128 stands for zero in the data rows.
What is the hidden score of each row? Scores go from 0 to 40, and 20 is about the middle. The score is a weighted sum of the row's numbers plus the product of two more (or one squared), each taken from its middle value.
108 115 136 137 115 122 104 129 131 132 147 124 138 112 126 118 168 134 129 122 128 133 142 124 -> 5
161 107 138 152 149 114 117 134 109 186 142 192 136 117 137 82 128 96 161 187 135 149 75 167 -> 33
159 111 159 140 114 137 141 128 159 116 141 129 137 150 119 119 117 151 127 84 136 140 124 133 -> 20
100 125 143 117 108 113 101 141 143 120 140 97 140 135 126 137 140 114 140 132 105 119 152 126 -> 17
196 212 99 47 231 126 189 142 74 84 51 178 117 56 110 222 137 113 106 134 176 171 171 155 -> 31
109 112 125 118 75 138 120 129 152 134 144 133 163 154 123 130 124 87 154 150 110 112 143 132 -> 19
96 126 87 73 110 131 181 169 93 75 146 66 119 173 163 105 64 85 127 158 62 59 113 120 -> 19
132 111 149 156 139 111 100 122 129 169 129 151 163 124 128 108 156 103 157 160 123 144 103 155 -> 34
141 122 121 89 98 101 136 154 121 84 121 106 151 149 132 145 110 92 142 132 77 112 124 144 -> 29
153 118 108 142 138 114 108 90 147 133 109 164 141 143 139 151 145 140 123 110 136 146 124 137 -> 28
85 150 162 118 125 126 103 129 135 143 145 128 151 127 127 125 143 109 142 128 137 135 175 131 -> 18
103 112 141 155 117 141 86 120 140 154 128 137 132 125 129 127 158 135 124 111 132 132 138 119 -> 25
121 104 133 145 106 117 102 117 139 161 138 141 135 140 150 114 152 129 125 116 124 118 130 130 -> 23
136 115 151 142 98 116 116 131 149 139 131 118 126 119 124 121 138 145 131 96 132 155 116 121 -> 16
136 115 137 150 173 184 142 146 73 251 173 240 164 117 129 83 138 61 169 220 190 137 96 181 -> 18
182 179 71 68 209 106 152 112 116 93 42 180 85 50 95 221 121 130 92 119 167 148 141 137 -> 23
185 185 68 90 228 130 176 111 109 84 58 164 88 85 113 203 114 149 104 114 175 149 154 131 -> 26
152 180 42 112 210 157 162 83 153 82 55 147 63 101 100 211 109 167 91 132 186 133 130 89 -> 18
101 117 141 137 128 136 108 117 112 150 144 145 147 142 129 116 151 144 132 106 147 145 153 132 -> 15
124 117 124 147 170 135 123 153 74 239 150 199 141 120 127 74 129 58 140 216 152 117 77 194 -> 34
121 127 143 134 123 131 98 119 156 127 151 115 126 125 126 118 156 130 119 129 114 117 143 129 -> 8
84 167 175 92 117 124 99 136 145 107 128 121 161 131 109 150 143 85 181 158 111 117 164 157 -> 17
126 149 200 124 113 143 145 171 121 141 157 104 142 102 112 106 154 127 176 128 121 150 159 139 -> 10
123 140 169 119 115 133 129 171 102 150 164 118 155 94 119 105 159 113 151 132 123 138 152 150 -> 9
114 115 134 148 106 101 92 119 147 139 142 91 123 122 125 112 146 133 125 107 106 134 142 117 -> 21
111 112 116 155 121 135 112 122 122 146 149 125 137 123 125 109 164 142 113 109 141 130 158 104 -> 10
128 125 155 128 123 114 114 152 109 148 135 135 125 111 123 111 158 131 147 118 129 146 125 149 -> 17
128 106 148 137 126 113 117 144 129 124 136 127 156 131 128 114 142 136 111 87 113 143 141 141 -> 21
99 129 136 149 112 133 91 98 153 150 129 119 136 124 125 130 157 136 120 118 131 127 118 109 -> 23
156 119 142 157 111 145 173 99 158 134 164 79 138 139 121 123 116 164 116 94 149 151 121 100 -> 8
162 113 115 110 125 104 126 112 152 101 99 132 122 138 124 154 131 135 105 92 114 119 135 138 -> 24
72 127 118 92 93 117 142 162 110 120 144 107 133 157 154 109 76 88 137 151 89 112 146 110 -> 23
122 112 153 149 126 98 107 134 132 162 138 142 123 104 133 112 142 119 153 142 109 139 103 150 -> 25
152 115 103 133 141 132 107 100 143 129 87 171 144 137 129 143 145 142 113 117 157 145 125 129 -> 28
109 113 123 133 98 125 110 124 130 134 133 127 143 124 146 126 136 134 147 129 136 134 121 126 -> 9
148 158 80 132 180 169 171 86 126 90 73 143 103 139 115 181 105 184 99 115 177 155 128 89 -> 24
111 142 166 126 114 150 114 140 115 138 121 137 149 120 130 131 162 136 139 110 141 137 128 147 -> 19
104 161 187 115 125 163 116 168 111 150 140 147 173 108 121 127 172 112 155 152 141 142 147 144 -> 17
157 204 55 102 216 102 148 83 143 108 30 168 75 42 105 227 117 159 93 117 194 162 139 87 -> 19
97 122 118 129 104 110 116 122 142 114 121 114 164 134 141 134 133 110 137 128 131 120 155 131 -> 22
121 125 154 137 100 115 109 140 126 139 114 123 121 103 132 120 152 144 138 95 112 125 131 127 -> 24
115 124 155 144 105 106 105 135 118 156 135 130 132 117 131 117 155 146 148 100 116 133 148 122 -> 27
106 131 151 147 127 140 113 138 128 156 161 133 147 115 126 112 168 124 139 155 135 132 139 121 -> 7
96 123 49 74 85 84 171 170 88 49 129 38 80 152 148 110 64 98 114 142 31 49 112 130 -> 19
116 102 151 144 110 106 91 138 141 137 134 115 137 119 124 119 152 127 123 96 110 128 131 127 -> 25
99 123 108 101 90 106 141 158 106 104 127 100 135 143 141 114 99 102 138 143 81 98 127 125 -> 22
86 134 75 76 109 110 183 189 78 89 153 70 93 154 163 93 42 86 123 166 55 62 117 131 -> 20
111 135 145 124 121 141 123 144 107 141 140 140 157 132 111 124 157 126 144 134 128 128 142 133 -> 24
115 111 144 146 107 134 103 117 152 149 133 143 150 150 133 125 150 112 133 122 125 124 134 143 -> 28
103 96 145 135 101 108 109 149 126 130 133 125 158 138 140 121 143 117 148 117 125 137 156 127 -> 22
115 131 148 138 115 137 97 126 135 141 132 139 130 121 127 123 163 137 129 115 127 120 123 119 -> 19
117 120 161 134 112 135 108 116 141 142 144 113 147 125 122 119 144 138 129 119 135 131 127 126 -> 11
58 190 121 47 134 142 178 224 55 102 151 137 120 148 148 106 47 41 156 206 89 92 130 145 -> 25
128 168 192 120 101 163 145 157 129 139 157 125 142 102 113 134 152 116 186 154 142 143 113 149 -> 12
126 138 170 141 108 143 119 114 153 145 126 131 131 129 117 124 136 135 133 110 136 136 119 121 -> 25
180 132 101 148 156 141 155 90 148 97 86 121 78 151 117 161 100 184 85 94 156 134 117 112 -> 32
174 163 72 110 203 130 155 100 137 93 59 163 67 91 96 203 115 165 101 106 162 141 115 107 -> 30
172 188 66 97 199 110 151 91 139 91 46 163 72 76 111 210 119 157 100 113 181 160 129 96 -> 23
115 130 144 133 117 133 92 127 152 133 136 132 131 124 135 130 162 123 133 124 124 119 118 121 -> 15
133 115 154 128 118 153 124 126 125 138 149 144 167 134 129 126 169 105 138 128 114 110 134 155 -> 22
117 118 161 142 112 108 91 124 156 138 127 143 123 115 116 129 144 132 138 100 108 132 128 131 -> 25
123 100 122 162 100 114 94 102 147 173 148 129 138 131 130 111 151 126 138 134 118 127 105 134 -> 23
60 143 59 76 119 125 156 188 69 104 151 103 77 154 163 89 47 73 127 191 87 67 94 92 -> 18
121 130 150 138 111 136 118 129 137 131 136 133 142 113 114 127 143 129 135 122 119 128 101 134 -> 22
176 172 66 96 196 77 127 92 139 102 25 165 80 64 120 209 128 143 87 98 164 145 123 123 -> 34
87 158 126 66 113 138 156 197 83 113 146 132 131 145 153 110 75 58 163 182 91 99 115 149 -> 22
122 110 144 148 136 130 94 120 141 134 133 138 135 131 130 124 152 138 118 112 137 133 132 131 -> 19
133 108 104 171 117 99 105 100 144 144 143 95 119 110 125 113 135 151 147 130 116 105 106 136 -> 13
103 103 140 149 103 92 97 130 128 155 131 121 128 112 126 109 153 145 113 100 129 145 144 131 -> 17
56 180 82 52 135 116 180 199 69 76 156 53 81 151 161 101 34 54 131 196 33 54 125 119 -> 27
164 151 43 106 194 74 115 86 147 125 41 167 89 54 101 211 129 164 97 109 189 151 128 94 -> 4
138 80 125 158 112 88 79 115 147 168 105 148 105 120 136 98 139 140 158 144 126 136 70 139 -> 32
123 103 123 161 156 135 120 139 88 215 156 182 124 119 147 74 133 87 139 192 150 133 87 162 -> 30
112 122 159 143 85 121 110 142 135 146 140 114 138 94 127 112 151 144 133 112 123 125 129 132 -> 7
115 97 132 149 106 137 87 102 159 163 132 132 154 149 139 116 163 126 130 114 120 131 124 121 -> 24
109 130 153 135 120 126 118 151 92 138 148 131 150 112 131 111 150 132 141 116 138 151 154 139 -> 15
126 120 145 126 107 115 127 134 128 122 150 96 138 118 127 121 157 120 122 133 92 111 145 140 -> 12
115 129 156 137 123 150 125 144 116 144 150 137 147 113 117 117 151 122 157 139 127 126 141 132 -> 16
98 110 145 146 86 104 83 135 151 151 131 108 122 115 111 119 163 146 125 92 114 121 125 117 -> 20
123 118 136 118 100 115 113 139 142 109 120 124 156 134 118 130 140 120 139 115 105 125 132 146 -> 18
104 110 109 96 82 105 132 146 126 89 124 85 139 145 135 134 103 106 138 130 70 96 130 121 -> 20
183 115 108 171 144 158 171 76 170 101 141 78 113 165 118 130 101 179 88 97 141 122 116 101 -> 20
128 103 124 174 132 96 81 100 137 159 116 154 109 107 126 112 140 142 156 153 130 151 72 140 -> 26
106 107 127 151 111 111 84 114 164 129 133 120 110 136 126 123 144 132 137 114 119 125 132 118 -> 22
124 130 154 132 99 103 103 138 149 142 134 122 139 116 109 123 155 125 150 118 102 127 136 149 -> 21
120 97 141 157 113 125 109 108 130 157 143 118 136 137 138 113 157 124 125 117 121 130 122 131 -> 28
117 134 145 137 119 122 91 116 140 132 126 148 134 140 134 131 153 126 133 111 117 129 131 134 -> 27
143 90 128 156 112 121 107 114 127 154 155 128 151 155 138 121 151 134 138 111 124 132 123 132 -> 28
79 160 80 57 104 118 180 210 62 87 144 72 75 143 168 95 42 81 118 169 43 73 102 113 -> 23
188 181 71 80 213 91 149 99 137 87 36 178 69 52 100 222 133 143 97 124 178 152 130 101 -> 15
69 149 48 55 101 96 191 193 64 63 141 61 49 157 163 95 26 85 101 171 15 27 84 104 -> 24
113 117 145 142 97 101 99 146 142 150 132 123 139 101 130 107 156 146 132 112 123 122 119 129 -> 9
101 122 147 140 124 136 103 121 140 137 144 119 144 128 124 129 151 129 118 125 134 126 153 114 -> 14
119 105 130 125 128 121 114 125 118 119 123 172 133 139 137 129 153 143 127 117 156 147 130 133 -> 5
89 132 146 136 135 113 115 133 92 139 136 130 183 129 122 113 145 117 137 127 154 161 191 115 -> 22
173 194 58 91 224 99 146 93 143 94 19 176 75 36 95 224 119 139 100 120 193 153 133 100 -> 20
181 136 71 138 179 171 164 76 141 111 92 138 102 158 126 181 114 175 90 107 161 125 115 94 -> 32
117 114 134 142 107 125 104 125 144 131 124 120 145 140 128 132 140 132 136 114 114 129 135 122 -> 26
131 116 130 156 130 119 110 104 153 119 124 117 116 141 116 128 134 149 132 108 114 135 113 118 -> 27
123 136 154 110 102 132 124 156 117 132 145 117 165 104 114 123 156 124 138 110 105 125 147 144 -> 14
110 126 157 139 127 118 111 152 100 158 156 116 162 109 121 101 162 122 150 143 128 134 153 146 -> 13
114 138 147 135 109 142 99 129 130 130 131 141 132 108 128 131 157 130 127 130 134 123 128 131 -> 13
130 101 128 154 124 91 98 130 127 160 139 128 113 115 132 96 151 132 139 131 114 151 108 142 -> 21
191 104 128 167 115 137 171 83 163 137 167 80 118 168 127 124 102 176 97 81 146 143 129 97 -> 16
102 108 119 100 105 137 152 137 116 130 146 114 162 168 149 121 108 82 142 161 106 101 151 131 -> 20
112 101 136 141 120 138 103 126 126 141 147 138 151 136 124 111 160 134 137 117 126 132 147 132 -> 13
108 137 182 125 139 134 98 157 100 152 155 134 167 125 123 109 142 101 158 140 149 165 181 143 -> 23
112 123 156 121 119 140 115 139 140 136 139 156 154 137 139 124 131 112 143 153 139 145 146 140 -> 14
163 184 56 114 211 112 147 77 133 113 29 164 84 67 112 214 119 169 88 112 196 166 161 86 -> 26
113 121 143 145 117 114 102 111 130 136 120 129 142 131 129 123 151 138 133 117 124 144 136 130 -> 24
158 118 130 137 157 126 127 131 107 146 146 156 135 120 118 103 148 112 163 173 132 128 106 163 -> 17
151 77 114 179 140 115 106 98 133 163 133 149 137 129 134 102 150 137 137 145 123 144 104 135 -> 27
161 119 155 141 100 139 152 132 162 132 152 103 141 134 123 129 108 148 134 96 126 146 106 142 -> 14
122 114 109 167 133 89 89 99 156 137 122 109 104 127 119 125 142 145 133 122 115 127 94 119 -> 31
135 126 162 139 108 99 100 127 123 139 140 136 124 126 120 115 153 130 125 102 123 126 137 138 -> 26
105 137 124 99 111 135 127 141 126 98 130 110 150 143 116 133 115 83 147 162 106 107 140 130 -> 20
100 130 139 148 115 118 96 125 163 131 131 105 130 117 120 131 144 135 143 104 121 118 119 112 -> 22
115 112 132 101 86 143 135 137 138 112 127 111 166 156 147 136 100 81 150 149 87 93 131 133 -> 26
156 183 54 109 212 144 138 71 153 93 38 182 73 73 101 227 110 157 93 135 189 142 124 101 -> 22
122 104 129 143 114 90 99 119 145 135 142 104 127 125 123 120 143 136 130 108 110 110 128 136 -> 17
101 121 143 139 131 121 109 124 119 135 135 136 145 133 135 127 138 143 113 98 131 150 147 130 -> 21
140 102 132 146 115 94 86 123 143 124 109 121 126 142 128 121 147 142 119 98 120 134 132 136 -> 32
112 101 140 152 126 133 101 111 128 137 128 118 146 138 137 115 155 149 114 113 138 136 139 123 -> 18
187 79 120 162 122 162 174 84 147 144 170 90 141 173 136 113 109 170 95 90 164 143 141 114 -> 11
163 199 57 90 216 104 138 83 162 95 16 164 67 51 95 241 117 149 75 117 185 156 133 105 -> 27
130 124 142 122 129 147 127 134 117 141 143 137 173 145 124 114 157 104 143 141 127 135 160 153 -> 20
116 131 158 131 119 130 109 136 115 138 143 146 143 118 131 117 163 134 133 117 127 147 147 133 -> 13
148 99 148 156 93 148 138 109 157 167 161 102 138 136 146 108 130 148 136 106 125 145 119 127 -> 13
128 131 160 130 113 97 110 135 133 136 143 134 132 121 123 114 152 131 121 104 110 138 143 147 -> 18
101 103 138 163 105 127 92 119 157 158 149 140 144 134 144 109 157 140 121 108 147 123 130 121 -> 15
122 123 149 146 121 102 108 140 132 151 128 146 133 107 112 104 145 120 147 132 107 139 107 139 -> 28
108 128 145 144 113 130 104 129 114 126 122 130 149 116 130 120 166 135 128 111 123 144 133 135 -> 20
57 146 77 57 106 101 175 206 57 74 147 61 79 152 178 92 44 85 121 162 47 66 107 103 -> 18
194 125 95 155 155 157 195 77 141 57 125 85 103 163 100 158 72 183 110 101 140 110 127 151 -> 21
53 173 93 48 121 126 196 214 52 71 131 74 75 156 166 102 34 67 140 186 44 58 90 112 -> 32
139 110 133 163 158 131 111 123 110 203 138 197 107 118 130 82 124 90 165 202 148 137 61 178 -> 39
118 107 145 135 111 107 108 144 134 139 134 125 130 115 127 117 145 133 130 106 132 117 135 142 -> 16
98 124 112 93 94 117 122 135 147 93 114 102 145 143 126 138 111 100 136 147 92 106 139 102 -> 16
113 128 153 123 117 134 103 128 138 126 133 140 149 145 129 131 141 111 157 135 126 135 145 139 -> 19
160 98 164 147 100 134 140 124 154 143 159 102 122 119 118 121 104 152 119 83 126 139 130 120 -> 14
170 176 70 97 205 88 135 101 137 112 37 160 84 49 111 211 129 149 80 103 180 161 141 93 -> 18
157 89 126 159 132 121 119 110 129 156 139 168 126 130 127 111 140 121 161 157 148 145 81 160 -> 21
46 195 136 32 145 144 188 225 53 81 150 113 90 141 164 102 36 36 149 203 66 69 117 132 -> 24
116 131 142 135 122 129 116 134 130 133 131 123 140 121 119 133 159 130 132 113 111 136 140 134 -> 27
97 115 142 134 128 127 96 123 138 125 127 144 127 139 120 133 155 133 124 106 130 122 129 127 -> 19
102 117 134 135 117 146 111 132 121 135 129 138 143 132 133 113 161 128 142 134 132 128 157 122 -> 16
99 117 140 126 102 123 111 127 132 133 120 131 160 138 134 130 138 114 147 136 129 112 154 126 -> 22
162 106 127 157 117 151 120 103 150 123 117 160 127 147 132 139 139 151 119 111 131 136 113 124 -> 24
68 155 136 88 124 140 157 188 70 143 160 149 153 145 154 105 78 53 140 199 134 115 144 125 -> 20
183 112 107 155 145 153 182 93 136 99 141 87 117 169 122 132 98 183 107 93 150 146 134 112 -> 18
96 141 160 134 101 144 114 144 123 145 158 110 145 101 112 117 164 124 140 144 136 138 145 135 -> 5
183 98 139 170 113 150 173 97 158 139 162 74 137 157 129 115 106 169 100 108 161 157 129 79 -> 9
168 133 125 143 129 100 119 115 116 104 79 158 100 106 135 141 126 155 138 111 131 162 93 133 -> 27
65 176 82 34 136 127 207 230 33 79 158 80 85 145 186 83 26 65 124 184 58 65 119 130 -> 16
110 156 139 49 135 144 189 206 37 100 157 112 150 137 142 109 68 64 157 191 102 106 167 171 -> 14
99 148 170 119 119 125 109 161 118 142 145 124 137 108 128 120 149 112 162 124 125 135 152 138 -> 19
101 136 133 141 113 106 104 125 139 139 152 102 114 127 115 120 149 140 152 132 105 119 125 125 -> 20
133 94 123 154 129 108 105 109 122 133 123 122 127 130 128 118 143 152 118 95 131 141 136 121 -> 25
124 109 129 112 117 152 135 138 125 124 151 137 170 156 132 125 129 78 165 154 128 118 153 146 -> 20
118 139 147 128 122 131 109 125 130 139 129 121 141 118 114 124 145 131 130 111 127 137 130 128 -> 23
135 125 125 133 145 133 128 120 113 127 146 140 150 150 129 117 152 133 103 126 139 125 161 134 -> 14
174 82 143 167 106 127 171 104 129 128 162 76 137 152 129 109 101 183 83 66 153 151 135 93 -> 10
113 137 166 126 118 113 110 151 121 131 129 150 158 111 123 120 158 136 134 99 142 153 150 140 -> 13
72 194 106 39 145 129 184 207 55 69 163 73 84 162 163 102 48 57 140 198 48 53 152 121 -> 23
113 163 205 91 136 133 132 166 118 98 144 131 162 119 113 131 127 81 179 155 111 127 177 178 -> 17
116 133 163 141 96 157 120 130 138 149 151 136 131 118 117 119 149 133 127 123 138 141 129 104 -> 13
191 115 154 131 121 161 182 111 148 130 174 100 152 158 139 113 122 138 121 111 143 147 152 128 -> 11
143 97 167 154 100 127 105 117 157 139 137 147 128 134 138 124 125 156 122 84 149 150 117 126 -> 17
98 138 131 73 126 126 156 190 85 92 139 116 154 142 146 114 89 68 162 174 99 105 153 149 -> 22
152 100 124 168 140 104 112 132 111 180 135 178 117 104 136 92 139 108 152 176 138 139 70 173 -> 30
131 123 147 127 128 154 117 125 148 109 129 144 150 147 118 142 141 120 124 113 129 126 145 135 -> 20
169 99 142 162 97 111 156 113 170 152 158 81 119 147 127 114 109 165 119 82 137 145 122 106 -> 19
92 126 153 129 114 141 110 142 103 153 150 141 144 106 119 111 159 124 144 148 134 136 136 124 -> 11
148 85 128 164 123 105 97 94 142 156 121 153 127 144 131 100 144 131 161 143 136 150 88 146 -> 31
77 178 72 23 110 122 215 228 36 40 145 40 59 156 176 94 25 78 117 170 0 33 98 112 -> 24
84 129 87 91 110 133 153 148 91 111 153 93 145 189 166 107 84 80 123 165 101 103 140 119 -> 23
127 111 145 146 113 119 107 133 125 141 137 116 138 121 139 119 153 141 113 96 117 143 139 130 -> 22
141 89 144 148 97 149 148 110 152 159 162 121 162 146 147 111 124 147 125 99 137 146 130 113 -> 9
65 185 120 27 127 135 202 237 46 60 152 80 96 143 151 100 44 51 153 181 36 53 135 147 -> 21
123 119 153 142 92 120 116 133 144 126 135 119 122 112 117 134 139 144 123 99 112 138 127 132 -> 17
119 142 150 134 126 147 104 122 127 129 134 135 149 123 124 124 154 130 117 133 136 116 139 136 -> 14
86 154 122 55 133 144 161 178 86 99 162 101 143 164 162 116 76 42 154 188 83 92 161 135 -> 22
176 142 92 140 172 161 176 98 141 84 91 128 90 144 107 161 89 181 97 101 158 147 130 100 -> 27
91 139 124 98 107 129 141 152 120 98 136 119 144 156 143 132 110 88 145 176 108 93 142 111 -> 16
129 116 171 134 89 119 117 151 126 138 141 122 138 99 123 113 151 136 155 113 127 141 136 139 -> 9
58 172 59 37 121 121 202 210 49 54 151 54 61 159 171 82 26 74 131 176 30 36 100 97 -> 18
110 110 122 164 115 118 102 129 128 139 128 120 148 121 121 116 166 152 125 107 143 129 137 113 -> 16
191 108 130 162 130 151 178 98 138 122 167 82 118 165 133 121 99 181 97 64 144 138 144 105 -> 19
112 117 163 134 105 117 118 156 123 152 135 144 150 106 125 118 162 129 134 110 128 153 140 142 -> 15
119 152 217 111 98 171 144 157 146 166 177 120 190 121 136 114 161 95 173 145 155 158 145 126 -> 2
111 111 165 127 113 126 98 130 153 124 126 106 164 119 114 123 165 126 119 108 106 137 164 134 -> 14
111 131 168 134 113 116 114 149 116 137 152 127 156 109 122 113 156 125 158 122 113 135 146 135 -> 17
113 106 130 144 124 127 101 116 133 148 147 135 148 135 137 111 147 127 130 127 142 128 144 119 -> 15
102 153 148 98 132 134 134 153 129 118 150 118 159 147 134 138 98 75 166 173 122 119 157 133 -> 22
184 120 143 167 130 157 183 90 148 112 156 92 125 167 126 135 105 176 101 93 155 152 131 109 -> 19
90 167 190 114 136 152 114 164 113 150 157 148 174 102 112 124 163 99 154 153 141 139 171 133 -> 12
113 135 156 137 120 131 100 127 148 142 141 111 143 119 105 124 152 125 125 134 110 109 132 129 -> 18
122 107 160 127 103 119 94 144 138 130 130 134 128 124 118 120 147 130 128 104 105 136 133 142 -> 15
205 121 93 163 146 169 196 81 139 94 135 68 116 197 123 131 84 181 87 80 129 136 128 98 -> 36
116 132 150 134 99 123 97 150 141 135 133 123 132 95 127 122 159 131 129 105 113 116 138 133 -> 13
177 199 81 82 215 102 133 98 140 102 10 196 74 50 114 225 126 144 87 117 183 165 132 119 -> 32
133 110 150 132 102 132 133 137 113 128 131 118 136 108 124 126 137 145 146 112 118 137 126 135 -> 16
140 134 138 146 170 143 125 154 79 202 146 196 171 103 135 88 141 80 170 211 156 144 88 188 -> 24
133 114 141 143 110 139 99 110 142 126 122 142 132 137 129 122 140 142 120 110 130 128 131 138 -> 20
163 155 78 132 187 174 163 81 135 98 83 137 99 131 118 190 116 172 97 118 177 142 140 100 -> 24
86 187 131 39 173 195 209 212 24 128 181 156 164 155 148 98 49 13 150 224 127 98 163 156 -> 18
177 145 89 125 167 142 149 106 146 94 78 146 85 124 113 182 115 167 93 96 154 140 114 113 -> 27
117 104 127 161 112 139 89 105 141 181 146 157 133 128 153 111 157 121 149 137 129 130 101 149 -> 21
103 133 164 124 109 107 102 149 128 143 140 114 127 119 126 114 160 121 146 130 119 130 139 153 -> 13
117 136 175 98 105 118 128 160 104 113 122 117 168 134 126 129 124 88 164 147 114 124 160 156 -> 28
142 119 113 95 113 122 164 140 127 84 157 78 140 155 114 132 96 100 135 138 73 98 146 156 -> 16
124 131 128 142 156 132 122 144 110 229 165 185 140 103 136 82 141 80 159 202 154 125 78 168 -> 11
109 110 137 142 100 134 91 119 145 161 143 140 138 145 137 109 164 135 112 108 131 132 124 129 -> 15
142 105 157 147 84 118 115 127 152 133 144 104 129 128 135 119 120 160 121 87 144 147 106 118 -> 10
111 116 137 133 108 138 105 126 146 133 133 135 159 135 125 123 151 121 128 119 135 121 153 118 -> 16
118 113 155 138 111 103 105 131 131 137 147 106 133 113 126 118 153 142 124 111 109 113 133 132 -> 13
80 120 106 89 92 92 148 168 109 99 122 89 115 150 143 112 79 99 130 147 67 94 134 116 -> 25
106 146 139 131 122 122 117 147 107 148 143 132 144 117 107 115 155 128 152 146 126 133 133 131 -> 22
107 113 140 139 119 129 97 132 128 137 134 141 147 115 122 122 151 139 119 113 121 131 137 137 -> 14
141 102 133 124 118 111 118 130 143 126 116 138 145 134 127 132 144 129 130 116 120 134 136 156 -> 19
109 114 140 124 101 110 104 152 132 117 127 115 149 143 129 127 132 113 142 128 102 121 155 148 -> 24
111 120 144 141 109 98 94 127 128 139 139 128 141 142 124 122 139 132 142 112 120 147 139 141 -> 24
157 141 132 111 122 141 129 112 137 96 123 148 157 156 125 141 136 118 121 108 124 120 149 148 -> 23
192 130 130 154 143 166 201 100 124 108 161 78 139 168 122 124 92 162 105 101 149 145 146 111 -> 20
78 161 103 48 120 110 186 215 46 75 144 63 82 155 160 98 34 64 130 188 53 64 120 132 -> 28
154 109 157 145 95 125 126 127 152 138 147 118 143 123 128 127 134 148 117 103 136 147 113 126 -> 10
102 131 143 124 118 142 107 141 136 124 121 135 165 133 113 129 149 107 143 133 130 136 158 141 -> 21
110 140 158 129 124 151 126 121 134 144 134 123 148 118 109 119 152 127 139 121 137 131 140 133 -> 17
117 106 126 145 135 130 108 111 136 130 133 128 125 137 130 121 148 154 99 94 132 133 147 124 -> 16
143 109 130 125 115 110 101 115 148 125 126 136 136 144 135 139 136 131 108 88 105 124 144 137 -> 26
95 113 143 147 112 134 90 118 155 136 130 132 154 136 115 126 147 124 136 134 143 136 143 121 -> 18
127 115 158 148 141 109 116 147 116 160 133 165 129 99 129 97 153 120 164 159 132 149 106 164 -> 20
152 98 125 149 125 109 99 118 134 126 108 123 123 142 125 128 138 146 121 98 123 132 116 135 -> 33
161 179 38 109 206 117 150 85 134 116 33 183 86 65 104 228 125 155 79 121 215 147 132 77 -> 10
179 178 59 91 203 82 127 87 152 116 34 167 75 52 116 228 121 152 93 108 180 143 125 106 -> 17
132 112 120 141 139 134 100 98 142 118 118 132 127 152 130 131 148 134 115 109 114 115 135 127 -> 29
119 117 133 147 105 144 111 116 133 137 134 124 149 119 127 121 154 138 135 121 131 122 141 124 -> 13
141 125 180 136 90 134 142 134 144 139 153 102 140 120 128 119 131 148 136 100 121 147 119 125 -> 12
130 133 164 128 123 147 130 146 106 148 155 136 156 101 114 111 151 117 170 164 157 154 120 150 -> 4
104 110 118 167 105 99 89 116 134 165 133 118 127 121 134 113 155 149 125 114 128 151 131 120 -> 23
162 114 142 153 161 112 113 133 120 181 142 178 124 116 122 86 137 95 163 189 138 133 74 171 -> 32
164 195 55 120 233 167 177 79 144 87 47 140 79 111 102 210 111 186 85 131 203 149 151 76 -> 22
184 177 52 100 205 83 116 56 171 97 44 165 67 67 102 224 125 144 80 119 171 134 130 96 -> 12
176 151 56 124 201 140 148 78 134 106 41 160 82 98 103 198 131 164 87 113 194 159 120 92 -> 30
109 109 152 138 98 104 92 131 163 123 119 124 135 130 112 131 136 133 138 111 97 116 124 134 -> 23
130 96 126 159 123 112 92 99 140 134 119 134 129 131 134 120 143 146 142 119 118 127 95 115 -> 26
175 148 99 149 171 192 185 105 133 79 106 141 121 163 139 164 119 174 114 115 174 155 125 115 -> 16
73 178 96 40 136 157 208 201 44 65 160 83 91 162 154 85 33 46 139 203 59 42 116 118 -> 20
162 122 170 135 83 138 148 115 176 144 164 65 132 131 122 122 125 144 130 91 114 125 120 109 -> 11
121 122 152 146 120 138 100 118 150 128 136 148 131 152 126 129 156 138 114 113 123 135 134 125 -> 20
60 166 77 66 120 134 175 194 64 80 158 80 69 150 164 98 34 85 121 176 76 66 119 90 -> 15
